(in the rows, 128 means zero)
These are runs of 6 systems, one row a step. Runs of the same system follow the same rule from any start.
G, seq 1:
[[129 145 157 147 145 126  72 185  65 141  94 121 186 160  81 132 112 125
  117 155 102 107  97 191  88 121]
 [190 219 133 126 120 111 129 136 170 132 119 156 164 130 151 131 110 186
   97 166 104 152 171 102 159  92]
 [112  80 129  87 115 115 196  72 157 149 133 135  74  70 160 136 138 113
  131 138 145 175 154  50  96 134]
 [110  54 120 104 159 163 151 151  42 142 121 125 102 151  95 161 156  87
  144 101 171 129 117 194 115 168]
 [173 200 116 168 156 183  93 154 119  83 145 128 188 160 132 146  79 120
  120  90 123 110 106 199 185 106]
 [140 184 132  95  73 113 101 101 236 105 136 118 160  83 154  83 108 105
  124 126  83 113 110  49 133 131]
 [ 79  47 106  85  74  68 129 143 144 162  88 147  48 119 123  75 201 148
  114 155 148 133 117 110 104 169]
 [ 94 118  92 222 209 131 134 144  48 141 132 121  62 189 113 164 132 190
  125 120 182 112 130 184 137 124]
 [137 182 157 198 179 160 106  92 141 103 163  70 212 145 137 207  59  98
  160 145  56 100 149 118 113  93]
 [160 128 174  36  12 118 145 132 183 162 142 140 207  93 133  98 154 106
  137 170  54 136 156 118  86 101]
 [125  90 127  70  91 106 183 121  93 147 130 202  58 105 107  49 199 199
  124  94 222 184 164 146 184 124]]
R, seq 2:
[[ 95 147 146 103 170 110 111 125  91 141 155 123 168 101  92 123 109 141
  136 112 116 141 122 121  94 173]
 [126 149 127 116 140 136 139  99 134 104 127 120 156 111 129 148  58  94
  112 126 101 157 132 121  57 120]
 [148 127  87 106 123 132 177 149 125 110 109 122 103 183 130 159 101 108
  123 144 110 125 158 126  73 124]
 [146 130 106 169 131 144 139 145 113  87 105 133 110 200 120 139 120 140
  131 131 140 113 168 177 159  90]
 [147 129 131 151 102 158 121 152 147  91 117 123 120 150 120  84 149 115
  147 105 158  86 112 112 197  98]
 [121 105 138 105  85  93  84 119 161 123  98 154 111  95 141  78 170 133
  126 120 135 136 103 122 191 151]
 [107 133 127 126 134  99 115 130 135 181 147 153 116  61 151 103 153 186
   89 132 152 170  92 112 131 150]
 [ 90 143 151 167 171  98 117 108 114 184 157 103 135  90 141 157 120 163
  135 157  97 132 111  76  80 133]
 [145 151 153 127 132 155 131 115 130 175 149 100 177 132 133 199 113  95
  142 168  68 115 134 145  71 115]
 [161 148 123  73 131 169 178 119 106 123 156 126 156 179 100 173 121  98
  168 114 114 118 191 169 126 140]
 [131  83 128 116 140 167 169 104  95  50 113 139 123 148  93 115 105  86
  148  80 180 152 176 160 156 115]]
G, seq 3, 11 rows:
[[148 132 123 100 128 133 150 136 122 143 112 135  76 122 137 121 140 112
  134 117 153 126 105  81 135 138]
 [130 108 124 151 146 144 107 123 117 134  95 122  94 135 139 161 141  96
  130 130 145 119 101 150 152 143]
 [135 170 121 150 131 154 103 132 141 161 151 115 144 129 140 151 127 124
  126 129 113  99  88 152 128 129]
 [118 147 132 114 105 107 102  90 174 151 143 132 143 113 140 129 146 144
  134 139  96 127 144 140 147 147]
 [ 80 102 119 125 111 114 139 101 137 149 152 138 114 106 117 104 143 162
  116 125 145 148 138 151  96 135]
 [ 93 117 120 142 174 122 131 133  91 106 142 121 144 146  94 129 115 152
  132 113 136 135 158 146 123 154]
 [138 134 123 140 134 132 134 149 125  76 123 119 172 142 129 129  76 121
  121 129  98 140 144 129 102 103]
 [161 141 128  84  93 126 162 156 144 114 116 133 130 142 125 104 126 118
  136 137 113 119 147  77 117 111]
 [142  83 131 129 111 134 159 133 116 120 100 141  74 133 141 117 160 120
  139 128 166 133 131 110 162 107]
 [128 129 141 170 165 159 119 136  84 142 129 113 108 128 127 141 131 109
  150 106 155 102  77 122 147 119]
 [144 164 157 142 134 125  66 124 138 142 109 119 168 117 135 149 124 103
  134 146  91 109  93 140 147 133]]
X, seq 4, 11 rows:
[[ 90 129 159 141 140 137 100  59 192 110 125 105 158  84 102 117 127 106
  126 130 142 130 154 100 151 150]
 [133 108  98 141 165 167 148 183 115 151 166 115 143 103 167 163 135 128
   99 120 144 139  83 119 133 158]
 [117 169 126 113 142  67  84 117  93 143 106 140 114 136 127 134  98 145
  137 128  82 138 100 147  84 151]
 [126 159  99 140 110 156 158 105 170  86 134 128 123 142 113 105  81 129
   96 117 153 135 150 136  94  91]
 [118  88 100 107 134 111 164 155 127 108 162 129 145 150 142 140 148 157
  149 125 103 135 186 123 158 161]
 [131  91 140 169 112 110 108 127  85 113 100 149 101 137 150 124 137 137
  140 125 131 140 108 179 154  84]
 [137 145 163 125 113 145 124 151 111 114 125 109 157 147  82  91 126 103
  163 120 122  81 117  96 123 101]
 [132 118 138 111  95 122 106 132 193 137 114 130 152  86 151 115 154 120
  101 156 116 136 123  95 151 144]
 [138 145 118 122 144 137 151 156 104 194 131 140  88 118 132 135 158 159
  106 144 165 134 102 112 117 137]
 [105 143 149 141 158 111 123  65 122 147 105 114 107 137 103 167 110 120
  138 159 118 131 160 125  84 130]
 [147 129 112 126 135 194 156 111 147 111 151 118 156 134 136 173 104  86
  117 115 138 138 149 174 125 124]]
M, seq 5:
[[ 86  99  96 162 103 123  99 109 179 108  82 133  90 162 103 100 156 143
   87 147 168 121 152 187 143 139]
 [122 158 129 189 171 113 101 173 122 119 167 115 183 125 148 121 122 196
  127 126 107 116 125 104 181 123]
 [132 134 154  81 103 119 136 115 117 155 163 118 153  82 149 131 110  92
  164 116  73 130  86  86  72 127]
 [131 131 115  89  90 149 150 100 167 166  95 150  91 122 106 125 147 113
   80 158 167 148 141 162  80 131]
 [127 132 126 169 185 120 143 143  96 135 117 139 111 164 111 149 152 192
  121 152 165 137 186 135 177 132]
 [126  97 169 157 161 136 112 138  65 111 145 103 170 126 135 157 117  96
  186 108  92 109 104 126 145 115]
 [153 140 134  75  65 154 102 132 158 106 108 139 157 122 116  97 114  61
  122 106 116 117  92 159 116 125]
 [141 166  91 111 122 109 144 122 167  89  99 165  95 130 132  91 100 166
   78 124 161 171 160 108 138 128]
 [ 78  97 101 182 182  99 154 139 106 119 147 100  86 139 141 140 119 167
  142 129 130 121 131  67 103 139]
 [112 108 130 158 106 139  98 145 134 180 148  89 141 146 150 166 160 104
  157 152  72  66  80 157 105 130]
 [190 186 146  91  78 170 131 107 175 167 149 153 163 111 144 134 153 125
  121 135 127 129 137 166 174 103]]
A, seq 6, 11 rows:
[[128 145 159  76  74 135 126  88 127 156 109 121 129 159  77 129 136  76
  165 142  96  92 139 160  62 116]
 [170 196 126  78 140 165 142 117 150 134 131 169 144 113  98 112 134 146
   92 109 192 160 158 141 188 152]
 [100 112 109 156 199 122 124 147 116 113 142 103 106  89 156 134 113 125
  129  97 149 131  75  44 150 179]
 [ 83 108 111 160 117  96  73 136 130 100  85  98 129 170 111 133  97  99
  124 147  78  93 102 165  58 137]
 [157 196 105 123  76 141 148 154 156 152 159 148 146 186 114 108 144 188
  118 144 118  98 168 183 131  86]
 [128 110 130 118 114 130 166  97 182 128 189 135 136  71 179 117 158 153
  146 108 133 153 156  67 201 132]
 [ 78   4 127 128 137 137 132 120 100 109 106 115 103  92 139 144 138  68
  123 111 148 161  99 150 101 158]
 [127 141 166 148 151 114  95 165  23 133 101 146 158 173  68 117 115 155
  136 132 128 124 126 210 103  97]
 [185 232 163 144 122 141 148 119 145 133 150 131 165 114 135 112  79 156
  132 142 110 127 136  58 119  48]
 [136 103 104  60 101 115 171 112 202 126  90 124  78  99 150 126 140  83
  111 153 131 147 142  19 104 173]
 [117  81  78 123 167  98  92 142 107 129  66 152  70 163 142 180 160 128
   99 136 147 152 134 208 172 210]]
M, seq 7:
[[145 152 118 125 106 107 104 150 146 144 136 130 145 133 164 140 130 139
  129 142  73 117 106 135 129 129]
 [146 152 128 111 110 157 169 101 148 155 157 137 115 104 142 127 125 128
  124 122 147 139 129 112 115 103]
 [102  88 136 112 138 111 146 104 125 139 117 131 103 128 111 134 162 137
  137 142 147 141 171 122 140 154]
 [111 104 147 175 156 135  94 142  92 135 118 124 146 122 123 139 140 135
  121 131 142 129 106 166 152 124]
 [142 174 154 109 120 127 100 142 112 118 135 128 176 133 101 101 110 120
  150 111 102 108 113 131 129 122]
 [145 143 120  92 116 128 147 112 153  98 102 142 133 109 134 125  82 102
   99 133 121 169 141 111  87 121]
 [117 112  83 129 146 129 165 159 120 127 116 126  74 159 120 128 134 146
  106 132 164 126 136 110 106 144]
 [123 120 122 183 137 111 113 130 107 140 133 113 104 169 156 163 143 146
  165 140  97  94 124 145 152 111]
 [148 133 150 131  94 176 129 118 158 133 171 111 174 110 142 133 141  93
  156 113 112 101 115 136 162 104]
 [136 121 134  60  98 115 126 107 164 122 114 164 131  81 131  93 144 120
  111 116 142 171 140 120 157 157]
 [ 79 119 124 159 170 100 119 110 104 124 111 143  90 103 108  98 117 172
   97 122 180 164 120 121 114 138]]
U, seq 8, 11 rows:
[[117 102 163 143 138 133 109 111 102 138  88 126 117 113 114 133 130  98
  126 139 144 136 104 135 112 118]
 [127 149 137 128 158 115  84 138 127 118 101 122 152 111 126 132 104 114
  111 131 113 136 100 111 127 161]
 [135 157  98 103 130 100 128 120 149 123 134 147 112 112 160 125 108 149
  116 116 112 155 122 109 132 151]
 [122 142  91 112 128 132 169 119 124 143 147 132  80 153 128 136 129 144
  133 120 144 123 141 128  99 134]
 [113 114 112 155 141 160 134 120 127 135 144 107 126 167 114 165 146 124
  141 132 137 100 151 174 138 135]
 [136 122 143 148 119 174 115 136 140 121 156 113 177 116 136 133 135 103
  140 113 126 109 110 153 162 114]
 [129 119 155  93  86 121 118 125 133 104 130 144 155  96 115  69 127 112
  143 101 124 136 111 119 138 114]
 [ 94 107 134 119 116  87 126 140 112 115 102 145 121 114 104  74 117 157
  103 136 137 156 131 117  80 121]
 [111 130 119 167 163  84 124 158  99 135 116 118 123 153 137 151 115 171
  122 165  94 128 141 107  94 127]
 [175 175 120 147 133 130 131 124 143 151 126 126 120 156 173 186 124 137
  140 157  88 116 139 124 150 105]
 [178 162 138  93 113 179 163 106 159 152 127 138 112 131 122 144 158 100
  139 128 164 119 148 119 175 124]]
R, seq 9:
[[125 172 132 130 178  93  86 104 104 129 141 138 169 102 148 169  77 148
  126 119  78 169 122 157 122 157]
 [141 159 106 117 120 173 191  97 139 139 172 107 109 128 144 158  83  95
  139 116 123 121 126 100  54  93]
 [117  78 116 128 131 131 148 114 127 111  90 108 104 195 104 175 143  95
  146 160 117 111 193 159 115 144]
 [155 123 110 147 131 183 130 191 101  89 132 136 162 165 112 116 129 125
  114 100 164 116 123 195 182 112]
 [105 133 127 117  99  99 103 119 143  64 127 131 111 128 110  45 121 123
  167  70 137 104 106  90 169 132]
 [113 104 124 118  84 101 102 113 190 132  86 154 110  70 154  87 137 134
   63 153 144 173 104 120 117 128]
 [115 145 102 144 159  83 137 181 114 189 148 133 110 119 158 138 149 214
  100 167 115 137 119  84 110 152]
 [123 161 171 202 149 122 109  89 115 164 161 102 164 125 150 176 114 155
  161 159  78 112 137 131 117  71]
 [173 146 167  79  94 189 165 115 142 169 151 105 167 137 108 164 153  66
  173 143 106  91 148 123 119 115]
 [141  92 140  52 143 134 150 101  85 103 115 161 139 138  95 145 143 100
  156  96 148 170 192 185 174 174]
 [111  97 123 132 170 159 149 143  65  74 116 145 107 101  99  86  85 106
  102  64 209 169  91 131 117 123]]
U, seq 10, 11 rows:
[[125 105 105 153 128 145 165  66 121  96 131 144  80 141 150 151 108 127
  134 103 158 162 165 181 138  95]
 [126 110 113 132 137 191 153 174 124 106 141  85 152 159 100 136 116  71
  133 117 137  78 107 113  96 134]
 [124  84 123 123  86 105  79 145 149  86 110 142 157 131 152 106 151 122
  131 116  98 130 122 182 191 143]
 [124 148 126 150 101 126 130 160 125 126 140 137 114 104 128  52 120 164
  111 109 156 120  74  89 114  82]
 [ 82 120 143 125 113  62 112 100 140 141 108 114 104 147 101 110 146 152
  159 159  91 104 158  94  94 140]
 [141 154 132 161 140 137 122 140 132 199 131 131 141 122 148 175 141 167
   83 189 121 141 124 161  97 112]
 [169 180 167 114 170 140 134 109 100 151 151 127 149 128 121 165 135 130
  181 118 121 117 152  98 188 136]
 [143 112 144 103 115 166 160  55 156 110 111 143 124  86 135 144 109  77
  113 117 161 178 156 143 124 112]
 [116  82 120  83 159 151 147 180  83 105 117 123 142 120  91 120 119  87
  115 105 158 141 113 120  97 178]
 [103  93  95 165 148  84  88 139 105  59 106 138 116 147 161 127  94 140
  123 102 106 151 113 168 151 142]
 [144 181  78 151 102 130 133 167 164 106 147 111 108 158 162 107  88 137
  123 118  96  84  81  86  99 100]]
A, seq 11, 11 rows:
[[117 182 159 125  88 128 124  56 168 105 159 112 151 135  95  90 108 123
  179 108 101  93 159 114 125  87]
 [138 103 103  88  99 180 172 144 186 100 118 137 121  98 116  84 139  98
   74 116 199 151 136  99 137 139]
 [ 96  77 110 137 166  64  92 187  74 113 100 148 101 120 143 103 147 175
  116 115 139 156  96 123 163 178]
 [115 141 140 227 131 110  91 115 108 141 121 108 126 147 160 161  95 149
  133 158  82 110  95 169  90  56]
 [154 152 162  92  59 152 171 120 171 178 149 114 161 146 106 126 165 124
  154 176  96  91 180 105  94  87]
 [162 115 124  38 120 140 156 101 158 131 133 176 138  65 155 136 148 114
  104 104 157 205 162 133 188 181]
 [ 87  78 120 159 223 129 125 120  39 130 127 118  72 110 131 162 118 119
  141  85 178 150  81 127 132 172]
 [111 162 167 193 158 121  68 139  87  93  87  87 179 185  68 133  73 102
  152 149  82  74 118 147  80  94]
 [199 237 103  77  54 157 165 164 193 129 143 143 151 164 121  87 104 137
  109 142 107  97 142 101 100  82]
 [118 111  80  74 111  84 151  97 207 124 138 158  57  83 177  98 171 161
  119 107 155 166 152  55 201 194]
 [ 62   5  97 213 178 131  88 124 105 122 101 104  83 124 167 188 160 104
  112 130 154 137  92 197 156 170]]
X, seq 12:
[[132 164 141 136 169 181 124  89 141 147 130 112 149 112 113 175 105  92
  110 133 151 133 125 139 116 145]
 [134 159 104  95 162 136 131 108 131 123 160 130 144 106 149 161  95 112
  134  95 112 153 120 132 132 175]
 [102 128  84 120 142 109 121 114 118  91 134 144  97 120 140 111  93 135
  121  78 138 159 103 151 120 156]
 [ 92 118  90 159 145 109 122 157 117  74 128 114 124 168 110 102 100 150
  126 105 125 111 132 130 118 139]
 [128 119 103 164  97 107 114 168 149  91 125 120 143 166 155 120 120 150
  129 143  82 105 135 140 133  99]
 [149 132 129 121  64 118 147 156 132 143 147 143 127 149 143  96 154 160
  144 135 105 108 129 137 129  80]
 [112 101 171 122  93 114 141 107 129 158 129 137 127 110 106  93 173 153
  145 152 142 128 156 117 135  96]
 [127  91 181 149 148 159 141 131 108 159 116 117 155 100 108 144 159 114
  119 163 160 138 136 117 132 112]
 [163 149 169 107 159 143 111 130 103 158 101 126 163 102 124 171 121  88
  124 150 117 142 109 117 124 141]
 [159 181 124  79 141 144 128  98 145 132 107 149 113 100 130 138  95  93
  107 111 145 158 105 113 120 152]
 [107 136  82 102 164 125 150 107 143 109 129 129  81 134 122 135 114 127
  119 103 159 144 143 105 127 186]]

Which system made each run below?
seq 13:
[[111  92 130 154 122  84 151 154  75 150 162 152 145 148 143 134 155 220
  141 152 100 154 181 180 132  96]
 [127 160 165 141 163 133 176  65  78 103 162 132 139 123  99 130  73 145
  168 102 138 160 181 115 103  72]]

G
seq 14, 2 rows:
[[ 99 123 111 128 113 111  84 106 164 147 134 119  84 115 147 115 168 119
  147 105 129  94  78 123 170 175]
 [ 96 177 133 153 135 123  82  67 178 154 162 126 144  86 132 125 126 158
  115 121 128 132 114 147 146 146]]

M
seq 15, 2 rows:
[[112 134 110 171 147 110 115  97 125  70  82 134  92 175 108 126  93 139
  124 126 141 132 165 157 133 109]
 [163 133 119 168 117 157 150 183 137 114 126 111 129 177 137 127 147 135
  140 146 128  82 138 102 167  85]]

A
seq 16:
[[129 133 125 165 205 175 151 140 129 131 109 105 114 135  93 155 132 128
   96 146 198 122 150  84 149 153]
 [150  96 120 144 143 139 124 166 118 120 141 107 168 118 195 192 111  93
  136 134  69 134  97 131 130 135]]

G
seq 17, 2 rows:
[[131 146 133 128  96 124  97 149 156 151 121 151 153 111 123  95 150 166
   84 151 136 138 118 164 141 120]
 [128 159 136 123 147 100 139 131 136 143 159 130 141 101 137 114 133 175
  140 128 117 134 142  60 152 138]]

R
seq 18, 2 rows:
[[ 87 114 153 135  97 145 129  50 171  96 154 101 144  98 109  97 104  84
  159  98 123 114 132 110 104 103]
 [123  68 110  66 100 129 144 174 155 130  97 134 146 120 117 123 153 100
   85 162 129 151 146 129  88 170]]

R
seq 19 (2 x 26):
[[125 121 138  97 135 106 141 149  83 151 122 141 111 117 118 119 125 135
  133 129 127 142 110 111  90 139]
 [128 134 138 154 127 134 129 115 112 136 101 125 106 158 110 143 121 122
  128 152 133 119 133 153  94  95]]

M
seq 20, 2 rows:
[[129 133 107 180 141 167  97 183 126  89 132 117 191 148 126 130  94 130
   84 120 127 123 104 196 130 112]
 [162 189 126 100 106  80 120 165 121 110 151 147 162 134 156  97 100 173
  151 115  64 129 124  92 142 113]]

X
seq 21:
[[ 95  86 125 129 144 129 111 144 170 170 132 108 150 101 128 148 188 137
  102 165 131 123 137 118 152 195]
 [111 108 113 130 142 135 114 142  95 149 173 129 174 116 155 174 121 133
  124 116  92 148 107 208 107 156]]

A
seq 22:
[[124 129 154  95  91 122 107 115 158 130 134 121 164 121 116 111 146 101
  156 129  94 107 134 125 138 140]
 [127 125 133 131 122 149 125 137 143 157 141 145 128  84 137 108 158 147
   98 125 172 145 101 131 159 132]]

X
seq 23:
[[127 140 151 129 120 120  99  80 142 148 111 129 109 112 139 142 137 106
  148 130 120 123 105 130 144 128]
 [106 132 135 128 124 136 105 122 138 174 134 129 136 106 113 126 150 135
  104 141 143 128 107 154 111 144]]

G
seq 24, 2 rows:
[[ 90 134 111 146 146 134 158  97 139 129 176 120 114 124 114 116 124 164
  135 107 155 128 155 115 122 131]
 [106  95 127 130 116 142 148 118 121 143 160 105 147 139 131 160 131 108
  151 137  94 113 138 157  83 120]]

U
seq 25:
[[138 130 113 139  91 100 125 143 132 189 139 152  77 122 182 124 182 181
  132 143 125 125  96 135 158 110]
 [ 87 141 147 168 170 120 117  39 106 169 144 119  81 118 117 159 137 144
  164 118 151 124 129 139 131 135]]

G
seq 26, 2 rows:
[[ 93 138 148 161 135 128  93  69 162 121 147 109 159 103 124 131 113 122
  139 123 109 123 131 139 132 129]
 [136 144 130  78 103 135 143 144 136 150 163 134 173  93 133 117 115 125
  116 126 103 145 115 124  84 136]]

U
